Some points:
[ -4. -36.  39. -55.  30. -27.  -7. -62.  -2.  11.  13. -33. -23. -39.  19. -24. -84. -32. -22.
   3.  14.  45.  -4.  44.  16.  15.  18. -10. -53.   0.  63.  10.]
[  3. -58.   1.   1.  44. -55.  -7.  34. -32. -30.  11. -27.  -1.  18.  23. -78.  32. -27.   1.
  10. -33. -36.  -4. -16. -12. -43.  24.  -3. -44.  33.  39.   5.]
[-39.  -8.  25.  24. -32. -38.  19.  78.  -7.  -7.  -3.  45. -34.  40. -26.   8. -10. -18.   1.
  -9. -28.  35. -26. -32.  40.  35. -46. -24.  27.  11.   4.  57.]
[-56.  34.  31.  10. -41.  29.  18. -29. -35. -26. -35.  32.  42. -39.  -4.  -7.  22. -18.   8.
 -11.  48.  11.  66. -28.   5. -18.  -1.  21.   3.  33.  35.  24.]
[ 37. -11.  37.   1.  59.  64. -20.   3. -75.  13.  28.  -9. -46. -34.  -5.  42.  35.  23.  17.
  22.  22.  12. -41.  24. -24.  41. -50. -22.  16. -19.   8.  -2.]
[-11.   8.  10. -23. -13.  50. -95.  85.  14. -31.  54. -58. -28. -11.  -1. -37. -56.  31.  -8.
   3.   1.   2.  20. -19.   3. -27.  -5. -25.  32.   5.  19. -24.]
[ 45.  22. -25.  56.  -3. -80.  -5.   1. -19.  19.  34.  32. -10.  51. -38.   4.  45.   0. -22.
  42.  13.  42.  43. -20. -47.  12.  52.  19.  28.   5.  32. -49.]
[ -8.  11.  11.  33. -57.  -1.  -2.   1.   3.  15.  18.  10.  -5.  -7.  27.  16. -36.  37.  15.
 -17. -30. -33.   9.  -9.  25.  28. -40.  23.   7.  53.  52. -17.]
[ 41.  16. -28.  15. -16.  55. -55.   2. -11.  62. -22.  -6.  -3.   5.  47. -15.   2. -23.  53.
  -2.  18.  -8.  46.  -8.  19.  31.  15. -13. -54. -17.  18.  -7.]
[-11.  -9. -23.  17. -47. -17.  29. -15.  19.  33.  17. -34. -41.  -8. -20. -58.   5.   2. -30.
  -2. -15. -34.  40.   8. -41.  -6. -16. -12.  43. -49. -38. -34.]
[ 16. -45. -50. -23. -19.  26.  51.   0. -15.  23.  68.  34.   8. -10. -26.  35. -50.  50. -33.
 -17.   7.  42.  11.  24.  -5.  -1.  14.  20.  24.   6.  13.  14.]
[-38. -16.   9. -18.  23. -26. -41. -32. -57.  30.  27.  44.  -3.  26.  26. -48. -17.  36.  11.
 -22.   2.  20. -20. -17.  23. -13. -16.  11.  31.  12.  13. -24.]
[ 45.  10.   3. -29.   4.  38.  51. -12.  51.  18. -37.  29. -17.  18.  35. -22. -45.  -7. -64.
  56. -11.   8.  55.  21.  -6.   2. -39. -37.  32. -54.  21. -36.]
[  0.  39.  -6.  24.  -4.  63.  54.  37.   4. -15. -62.  29. -56. -53.  16. -35.  14.  25.   9.
   2. -26.  11. -54.  22.  15. -55.  56. -10.  40.  15.  53.  -7.]
[ 18.  12. -20. -33.  11. -16.  63. -20. -25.  17.  21. -59.  47.  31.   9.  11. -16. -31.  38.
  25.  13. -26.  36. -81.   8.   9.  45. -82.  52.  32.  -3.  32.]
[-49.  49. -14. -20.  49.  13.   7.  -3.  65.  13.  15. -18. -17.  -3. -12.  25.  34.  33.  64.
   6. -27. -67. -51.  -8. -18.  50.  11.  28.  -4.  18.  46. -57.]
[ 43. -26.   5. -28.  13. -32. -42. -31.  17.  57. -29.  36.  23. -20. -49. -34.  11.  12.  71.
  19. -51.  25.  -9.  64. -45.   7. -39.   5.  16.  48. -16.   7.]
[ -4. -33.  37.  36.   0. -35.  15. -29.  45. -20. -79. -43.  -5. -49.  -4.  29. -10.  39.   4.
 -10.  -3.  51.  -4. -85. -20.  29. -33.   3. -19.  17. -14. -31.]
[ 41. -26. -39. -16.  -5.  18.  38.  44.  39.  24. -25.   0.  33.  42.  22. -18.  24. -74. -37.
  31.  15. -16. -64. -11.  11.   5. -51.  63. -23. -19.  57. -15.]
[-10.  45.  -9. -49.   2.  43.  30. -39.  -2. -30.  37.  29.  -4.  12. -31. -41.  35. -38.  20.
  -7. -50.  -3.  32. -33. -13.  26.  -5.   3.  -9. -58. -12.  64.]
[  9. -12.   4.  78.   0. -24.  14.  -6.  36. -38.  -1. -45. -28.  35. -23. -18. -28.  -4.  23.
  -9.  42. -12.  56.  33.   6.   2. -13.  37. -21. -37.  13.  30.]
[ -1.   9.  22. -14. -24.  50. -43. -53. -15. -51. -34.  -8.  70.  66. -19.  -4. -15.  40. -39.
 -51. -23.  -6. -37.  26. -10.   8.  39.  49.  18. -36.  23.  37.]
[-41. -26.  55. -37. -51.  11. -10.  30.   3.  41.  -6.   1. -44.   7. -27.  15.  17. -74.  44.
  24.  11.  46.  28.  -7. -12.  -9.  -4.  67.  29. -13.  -8.  14.]
[-46.  31.  39.  15. -29.  -8.   4.  38.  -8.  46.  29. -13.  31. -13.  -6.  66.   4. -25. -11.
 -31. -33. -58.  28.  99. -29. -28.   1. -29. -35. -15. -23. -13.]
[  0.  -8.  15. -47.  27.  23.  22.  30. -30. -27. -26.  15. -16.  81.  40.  54. -36.  43.  31.
  29.  14. -23.  25.   6.  34.  -3.  -7.  59. -36.   3. -66. -24.]
[ -1. -56.  37.  13.   9.  34.  44.  53.  18. -47.  11.  29.  72. -27.   9. -48.   0.  25.   6.
  26.  20.  14.  32.  10. -49. -20.  17.   8. -29.  44. -46. -17.]
[-34.  28. -29. -64.  25. -12.   1. -21. -16. -26. -46.   1. -25. -47.  40.  13.  45. -20. -27.
 -48.  26.  35.  32.  36. -39. -14.  -5.   6.   2.  37. -22. -38.]
[ 49.  57.  -6. -12.   8. -36.   3.  33. -81. -40.  -8. -19.  32. -42. -39.  -7.  17.  34. -49.
  -1. -20. -16.  16.  18.   4.   3. -47.  27. -20.  -4.  41.   2.]
[ 19. -32. -42. -11. -16. -23.  -5.  23.  16. -37. -43.  23. -20.   7. -28. -10.  15.  25.  74.
 -17.  83. -44.   1.  35. -18. -11.   8. -27.  31. -26.  27.  71.]
[  1. -35.   7.   4. -24.  46. -15. -31.  51.  21. -14.   5. -34.  30. -66.   8.  71.  50. -71.
  11. -18.  28.  15.  -3.  26. -11.  36. -65. -89.  36.  24.  20.]
[-41. -34. -18. -14.  13.   7. -32.  22.  13.  41. -55.   9.  47. -62. -48.   2. -49.  -1. -32.
 -21.  21. -21. -18. -67. -21.  -4.  37.   7.   1. -34. -24.  -3.]
[ -6.  14.   4.  43.  13.  44. -15.   3. -25.  32. -19. -90.  59.  23. -22. -34.  -3.  14.  20.
  21. -40.  38. -44.  20.   4.   2. -23.  -9.  18.  10. -48.  20.]
[ 20.  -6.  40.   6. -37.  -2.  40.  -2. -37.  14.  18.  19.  21.  -5. -16. -42.  31.  18.  10.
 -26.  42. -24.   0. -11.  69.  64.  -1. -28. -55. -25. -35. -71.]
[ 12.  -5.  96. -13.  10.  -7. -32. -48.   8. -25.   5.  14.  30.  15. -12.  75.   5. -20.  -4.
  42. -18. -56.   7. -15.   7. -39. -14. -36.  51.  13.  52. -30.]
[ 59.  11.  -5.  -5. -17.  -3. -46.  24. -37. -37. -47. -11. -58.  13.  28.  14.   5. -43. -26.
 -47. -38. -11.   1. -48. -63.  32.  16. -24.  -4. -27. -18.  15.]
[-39. -62. -11. -11. -56. -32.  32. -15.  -2. -33.  21.   1. -12. -67.  14.  14.  24.  26. -11.
   5.  -9. -23. -41.  26.   4.  72.  12.  -7.   8. -14. -12.  -2.]
[ 13. -13.  -4.  45.  41.   5.  21. -18. -29.  54.  -7. -10. -18.   3. -20.  28.  -9.  -2.   4.
 -26.  79. -43. -29.   3.  -1. -62. -58. -24. -16.  10.  -5.  40.]
[ 11.  26. -29.  12.  40. -49.  24.  11.  36. -27. -30. -33.  25.  20. -13.  -1. -11. -45.  30.
 -62. -36.  12.   6.  43.  47.  67.  16. -42.  34.  -6.  18.   3.]
[ 19.  34. -21. -40.  -4. -31. -29.   9.  14.  18. -36.   0. -20.  14. -14.  30. -48.  40. -23.
  51.  -3. -29.  14.  12.   4.  19.  17.  14. -10.  70. -57.  50.]
[ -6.  15. -15.  22. -19. -21.   4. -45. -17. -62.   4.   9. -29.  39.  33. -49.  -6. -12.  31.
  71. -24. -32. -32.   0. -50. -12.   9. -21. -25. -10. -33.   8.]
[ 29.  46. -12.  15. -32.  27. -12. -45.  33. -10.  57.  14.  -9. -14.  35. -26. -27. -27. -16.
 -39.  13. -30. -17.  -5. -10.  10. -45.  26.  -9.  91. -26.  29.]
[-50. -44. -86.  -4. -44.  20. -13. -29. -52.  -1. -45.  -9.   3.  13.  -4.   7.  13. -36.  -4.
  17.  -7.  11.   3.  17.  73. -44. -22. -10.  34.  17. -24. -68.]
[-62.  19. -29.   4.  67. -19. -46.  46.  17.  14.  20.  77.  13.   7. -10. -39. -11. -26. -27.
  27.  25. -13.  12.  -9.   9.  31. -16. -45. -20. -24.   6.  11.]
[ 47.  -2. -17.  15.  58.  -5. -30. -19.  38. -29.  32.  18. -10. -49. -37.   7.  10.  20.  27.
 -19. -42. -19.  40. -28.  75. -54. -25.  64.  21. -30. -51.  -5.]
[  3.  13. -13. -29. -64. -35.   5.   2.  -5.  21.  23. -23.  22. -31.  25.  27.   9.  46.  36.
  29. -21.  13. -33. -40.  -1. -64.   6.   6. -54. -54.  31.  17.]
[ -7. -25.  12.  78.  30.   5. -37.  -3.  12.  45.   1.   9.  17. -18. 103.   3.  48.   0. -42.
  27.   1. -19.  27.   8.  17.  47.  71.  44.  45. -20.  -1.  48.]
[ -5.  38.  -4.  14. -22.  -6. -45.  -3.  60. -45.  25.  11.  35.  -2.  24.  23.  14.   2.  24.
  20.  70.  87. -40.  22.  -8.   1. -13. -45.   0. -33. -32. -43.]
[ 61. -15.  51. -36. -14. -36. -23.  10.  39.  -3.  23.   1.  15.   1.  16.   5.  34. -26. -41.
 -26.  14. -22. -56.  16.  29. -28.  19.  -4.  44.  20. -55.  10.]
[  0.  46.  50.  27.   7. -11.  15. -27. -20.  34. -11.  37. -27.  43. -32. -18. -73.  -5. -15.
 -43.   2. -22. -57.  -3. -12. -22.  56.  24.   3. -13. -30. -55.]
[-58.  44.  -3. -30.  23.  -3.  14. -20.  14.  -5.  30. -86. -24.   3. -30.   6.  42.  21. -51.
  26.  63.  23. -10.  -3.  17.   6.  -5.  43.  14.  19. -10.  22.]
[  7. -46. -41.  47.  12.  62.  17.   0. -27. -46.  39.  14.   0. -31. -41.  65. -35. -79.   8.
  25. -17.  16. -23.  -3. -10.  18.  53.  13. -36.  23.  -9. -24.]
[ 16.   2.  16. -37.  12.   1.  29.  30.  13.  24.  20. -21.   6. -15.  22.   4.  25.   8.  47.
 -64.   2.  49.  11.  -6.  12. -36.  64.  -3. -15.  16.  10. -32.]
[-10.  45. -13.  31.  24. -45.  29.  13. -17.  15.  -7.  22.  -7. -34.  61.  38. -27. -15. -13.
  36. -30.  59. -10.  -4.  33. -36. -13.  -9. -27. -37. -18.  63.]
[-31. -38. -46.  10.  36.   4.  11.  -5.  19.  -6.  21.   7.  22.  65.  47.  37.  13.  26. -10.
 -78. -26.  10.  12. -20. -71. -14. -61. -23.   4. -23.  15.   6.]
Along one direction, these points spread out more than along any other. Take the direction at right angles to it along which they spread out most. Go by this last direction. For each point below, how far along it does it lie, from 0 to 99? The average is 50, and the first point in the table lies past the average. One standard deviation of the points above along it is 16.
[ 49.  57.  -6. -12.   8. -36.   3.  33. -81. -40.  -8. -19.  32. -42. -39.  -7.  17.  34. -49.
  -1. -20. -16.  16.  18.   4.   3. -47.  27. -20.  -4.  41.   2.] 37
[-62.  19. -29.   4.  67. -19. -46.  46.  17.  14.  20.  77.  13.   7. -10. -39. -11. -26. -27.
  27.  25. -13.  12.  -9.   9.  31. -16. -45. -20. -24.   6.  11.] 61
[ -6.  14.   4.  43.  13.  44. -15.   3. -25.  32. -19. -90.  59.  23. -22. -34.  -3.  14.  20.
  21. -40.  38. -44.  20.   4.   2. -23.  -9.  18.  10. -48.  20.] 32
[  0.  39.  -6.  24.  -4.  63.  54.  37.   4. -15. -62.  29. -56. -53.  16. -35.  14.  25.   9.
   2. -26.  11. -54.  22.  15. -55.  56. -10.  40.  15.  53.  -7.] 68
[-56.  34.  31.  10. -41.  29.  18. -29. -35. -26. -35.  32.  42. -39.  -4.  -7.  22. -18.   8.
 -11.  48.  11.  66. -28.   5. -18.  -1.  21.   3.  33.  35.  24.] 73
[-46.  31.  39.  15. -29.  -8.   4.  38.  -8.  46.  29. -13.  31. -13.  -6.  66.   4. -25. -11.
 -31. -33. -58.  28.  99. -29. -28.   1. -29. -35. -15. -23. -13.] 37
[ -6.  15. -15.  22. -19. -21.   4. -45. -17. -62.   4.   9. -29.  39.  33. -49.  -6. -12.  31.
  71. -24. -32. -32.   0. -50. -12.   9. -21. -25. -10. -33.   8.] 45
[ 16.   2.  16. -37.  12.   1.  29.  30.  13.  24.  20. -21.   6. -15.  22.   4.  25.   8.  47.
 -64.   2.  49.  11.  -6.  12. -36.  64.  -3. -15.  16.  10. -32.] 65
[-10.  45.  -9. -49.   2.  43.  30. -39.  -2. -30.  37.  29.  -4.  12. -31. -41.  35. -38.  20.
  -7. -50.  -3.  32. -33. -13.  26.  -5.   3.  -9. -58. -12.  64.] 52
[ 11.  26. -29.  12.  40. -49.  24.  11.  36. -27. -30. -33.  25.  20. -13.  -1. -11. -45.  30.
 -62. -36.  12.   6.  43.  47.  67.  16. -42.  34.  -6.  18.   3.] 46
[-41. -26.  55. -37. -51.  11. -10.  30.   3.  41.  -6.   1. -44.   7. -27.  15.  17. -74.  44.
  24.  11.  46.  28.  -7. -12.  -9.  -4.  67.  29. -13.  -8.  14.] 65
[  3. -58.   1.   1.  44. -55.  -7.  34. -32. -30.  11. -27.  -1.  18.  23. -78.  32. -27.   1.
  10. -33. -36.  -4. -16. -12. -43.  24.  -3. -44.  33.  39.   5.] 54
[-31. -38. -46.  10.  36.   4.  11.  -5.  19.  -6.  21.   7.  22.  65.  47.  37.  13.  26. -10.
 -78. -26.  10.  12. -20. -71. -14. -61. -23.   4. -23.  15.   6.] 46
[ -4. -36.  39. -55.  30. -27.  -7. -62.  -2.  11.  13. -33. -23. -39.  19. -24. -84. -32. -22.
   3.  14.  45.  -4.  44.  16.  15.  18. -10. -53.   0.  63.  10.] 59
[-38. -16.   9. -18.  23. -26. -41. -32. -57.  30.  27.  44.  -3.  26.  26. -48. -17.  36.  11.
 -22.   2.  20. -20. -17.  23. -13. -16.  11.  31.  12.  13. -24.] 36
